Rotation paths and how fast each direction turns (deg/step)
Each turn is a multiple of 5 degrees from 10 to 175, or 0.
Each row of a path follows its step; steps can be skipped.
Rotation 1:
step 3: |  13 |  -7 |  11 |   8 |  -2 |   1 |  31 |  -7 |  -7 |  -8 |   3 |  -2 |   1 |  -8 | -10 |   4 |  15 |  22 |  -1 | -17 | -20 |  15 |  -2 |  10 |  -2 |  11 |  -1 | -26 |   7 |   1 |  10 |   9 |   6 |  27 |   0 | -10 |   9 |  21 | -13 |  -3 |  -5 |  21 | -22 |  12 |  23 |   0 |   4 |  11 |   8 |  11 | -11 |  -1 |  26 |
step 5: |   0 |  13 |  24 |  -4 |   5 |  10 |  -9 |  -1 |  -6 |   9 | -25 |  -2 |   8 |   3 |   8 |  -4 |  10 |  -9 | -14 | -31 | -12 | -15 |   8 |   5 |  13 | -12 | -13 | -13 | -12 |  19 |   2 |  -9 |  -2 | -10 | -29 | -11 |   8 |   8 | -14 |   1 | -22 |   6 | -22 | -10 |   3 | -10 | -23 | -16 |   0 |   2 |  -2 |  15 | -24 |
step 11: |   1 | -22 |  28 |   1 |  -4 |  -2 |   0 |  -1 |  14 | -16 |  -4 |  -4 | -12 |  21 | -10 |  -9 |  14 |   7 |   6 |  -9 |  -9 |  -8 | -31 |  -3 |  10 |  -1 |  20 | -19 | -16 |   3 | -13 |   5 |   5 |  11 |   0 | -10 |  14 |   4 |  -9 |   2 | -22 |   2 | -30 |  14 |   8 | -12 |  -1 |  -2 |  12 |   3 |  10 |  27 |  14 |
step 18: |  -7 | -32 |   1 |  11 |  -4 |  -6 |   5 | -14 |  -5 | -10 |  -2 |   9 |  10 |  21 |  -5 |   0 | -21 | -10 |  -5 | -26 | -11 |  -6 |  23 |  -2 |   0 |  -4 |   1 |  -4 |   3 | -12 |   6 |  16 |   0 | -16 | -30 |  -2 |   8 | -12 | -20 |  10 |  -7 |   2 | -13 |   7 |   7 |  30 |   2 |  17 |  11 |  17 |   1 |   3 | -20 |
step 19: |   4 | -36 |  -3 |   1 | -20 |  13 | -12 |   4 |   5 |  -2 |   6 |  -4 |  -7 |   9 |  -6 | -11 |  -6 |  -5 |  -4 |   2 |   3 | -22 |  -3 |  -3 | -26 |  10 |   7 |  17 |  -7 | -11 | -12 |   2 |   4 | -10 |   9 | -14 |   4 |  14 | -33 |  -4 |   1 | -15 | -11 |  20 |   6 | -29 |  -2 |  -9 |   4 |  14 |  -1 |  23 |  18 |
step 20: |  22 |  -2 | -20 |  23 |  -8 | -20 | -12 | -24 |  -7 |  10 | -10 | -32 |   9 |   7 |   2 |   9 |   8 |  -9 |  -2 | -15 | -15 |  -8 |   1 | -10 | -13 |   5 |  15 |  -5 |   5 |  -1 |  12 |  12 | -16 |   0 |   9 |  -6 |  19 |  20 |  -2 |  -8 |  14 |  17 |   5 |  -4 |  22 | -20 | -19 |  -6 |  -5 | -10 |   1 |  -6 |  -9 |
step 21: |  -3 |  -6 | -17 |  14 |  19 | -16 |   8 | -20 |  27 | -10 |   0 |   8 | -22 |   1 |  19 |   1 |  10 |   2 |  -2 | -24 |  -4 | -12 |   1 |  -7 |  21 |  17 |  -5 |  13 |   9 |   9 |  12 |  -6 |   9 |   7 |   9 |   4 | -14 |   2 | -21 |  16 |  12 |  23 |  10 |   9 |  15 |  10 |   5 |  -6 |   6 |  10 | -13 |  27 | -13 |
step 22: |  12 | -22 |  10 |  -1 |  12 |   8 | -21 |  10 |  -4 |  15 |   1 |  -7 | -14 |   0 |   8 | -37 |  -2 |   2 |   2 | -17 |  13 | -34 |   0 |  -2 |   3 |  -5 |   2 |  -1 | -22 |   7 |  18 |   1 |  -6 |  -7 |  -8 | -14 |   2 |  21 |   5 |   4 |  10 |   8 |  12 |  -2 |   7 |  10 |  27 |  -9 |  -2 |  27 |  -5 | -10 |   5 |
step 23: |   3 | -33 |  17 |  29 |   2 |  -6 |  -2 |  -6 |   9 |   3 | -10 |  -5 |  -7 |   4 | -23 |   5 |  -9 | -10 |   7 | -25 | -11 |   1 |  -6 |   2 | -11 |   1 |   3 | -25 |   2 |  -9 |  10 |  18 |   0 |   2 | -22 | -13 |   0 |  21 |   9 |   2 |  -9 |  -5 |   4 |  16 |   0 |  16 | -14 |  25 |  18 |  -4 |  18 |  13 | -11 |
|  2 |  1 | -4 | -6 | -5 |  6 | -4 |  6 |  2 | -5 | -1 | -3 | -1 | -4 |  7 | -3 | -2 |  5 |  1 | -3 |  6 | -7 | -1 |  2 | -2 | -8 |  1 | -3 | -3 | -1 | -3 | -7 | -4 |  0 |  0 |  1 |  2 | -1 |  0 |  4 |  0 | -4 |  2 |  5 |  3 | -1 | -4 |  3 |  1 | -1 | -4 |  3 | -1 |	125
|  2 |  6 |  2 |  2 |  3 |  4 | -2 | -1 | -2 |  1 |  1 |  4 | -1 | -1 | -6 | -5 |  0 | -2 |  9 | -1 |  3 | -4 | -5 |  0 | -1 | -3 |  5 |  0 |  4 |  1 |  3 |  0 |  3 | -5 |  6 | -5 | -5 |  1 |  0 |  1 | -3 |  6 | -5 | -3 |  1 |  6 | -2 |  2 |  5 | -4 | -9 | -1 | -2 |	60
| -1 |  5 |  0 |  0 |  4 | -1 | -2 |  3 |  0 | -2 | -4 |  7 | -4 |  1 |  3 | -3 | -1 | -3 | -2 |  0 |  4 | -2 |  0 | -1 |  1 |  4 |  2 | -8 |  0 |  5 | -1 | -1 | -2 |  3 | -6 |  3 |  5 |  8 |  5 |  1 | -3 |  6 | -1 |  2 | -7 |  6 |  0 | -4 |  4 |  2 |  6 |  3 |  4 |	60
|  -3 |  -3 |   1 |   5 |  -3 |  -4 |   3 |   2 |   3 | -15 |  -1 |   0 |  -3 |   2 |   2 |   4 |   0 |   0 |   5 |  -1 |   3 |  -1 |  -5 |   2 |   2 |   6 |   1 |   0 |   2 |  -2 |   1 |   0 |   2 |  -2 |   1 |  -2 |  -4 |  -7 |  -1 |   5 |  -4 |   0 |   3 |   2 |  -8 |  -3 |   3 |   0 |  -2 |   0 |  -1 |   3 |   4 |	145
|   0 |   5 |  -3 |   0 |   2 |   0 |  -3 |   2 |  -1 |  -2 | -11 |   4 |  -1 |   1 |   5 |  -1 |   7 |   5 |  -1 |   3 |  -6 |  -3 |   2 |  -1 |  -3 |  -3 |  -4 |   3 |   3 |  -2 |   0 |   7 |   4 |   1 |   2 |   2 |  -3 |  -1 |   1 |   4 |   2 |   7 |   1 |  -2 |  -3 |  -5 |  -1 |  -3 |  -1 |  -2 |   1 |   0 | -10 |	90
|  0 | -2 |  1 | -2 |  5 |  1 |  3 |  2 |  1 | -1 |  2 |  3 | -8 |  8 |  0 |  4 | -3 |  9 |  4 | -1 |  3 |  4 |  5 | -5 |  2 | -2 |  1 |  6 | -1 | -1 | -2 |  2 | -1 | -2 |  6 | -1 |  2 |  4 |  1 |  0 |  1 | -1 | -2 | -4 |  2 |  2 | -2 |  4 | -1 | -4 |  5 | 10 |  1 |	145
|  0 |  0 | -1 | -2 | -4 |  5 | -2 | -1 | -1 | -5 | -4 |  6 | -3 |  1 | -1 |  1 |  5 | -1 | -3 |  1 | -5 |  0 |  2 |  6 |  6 | -2 | -3 |  1 |  0 |  8 |  1 | -3 | 10 | -1 |  3 | -3 |  0 | -1 | -6 | -1 |  1 | -5 | -1 |  1 |  7 |  4 |  2 | -6 |  4 |  1 |  1 |  2 |  6 |	135
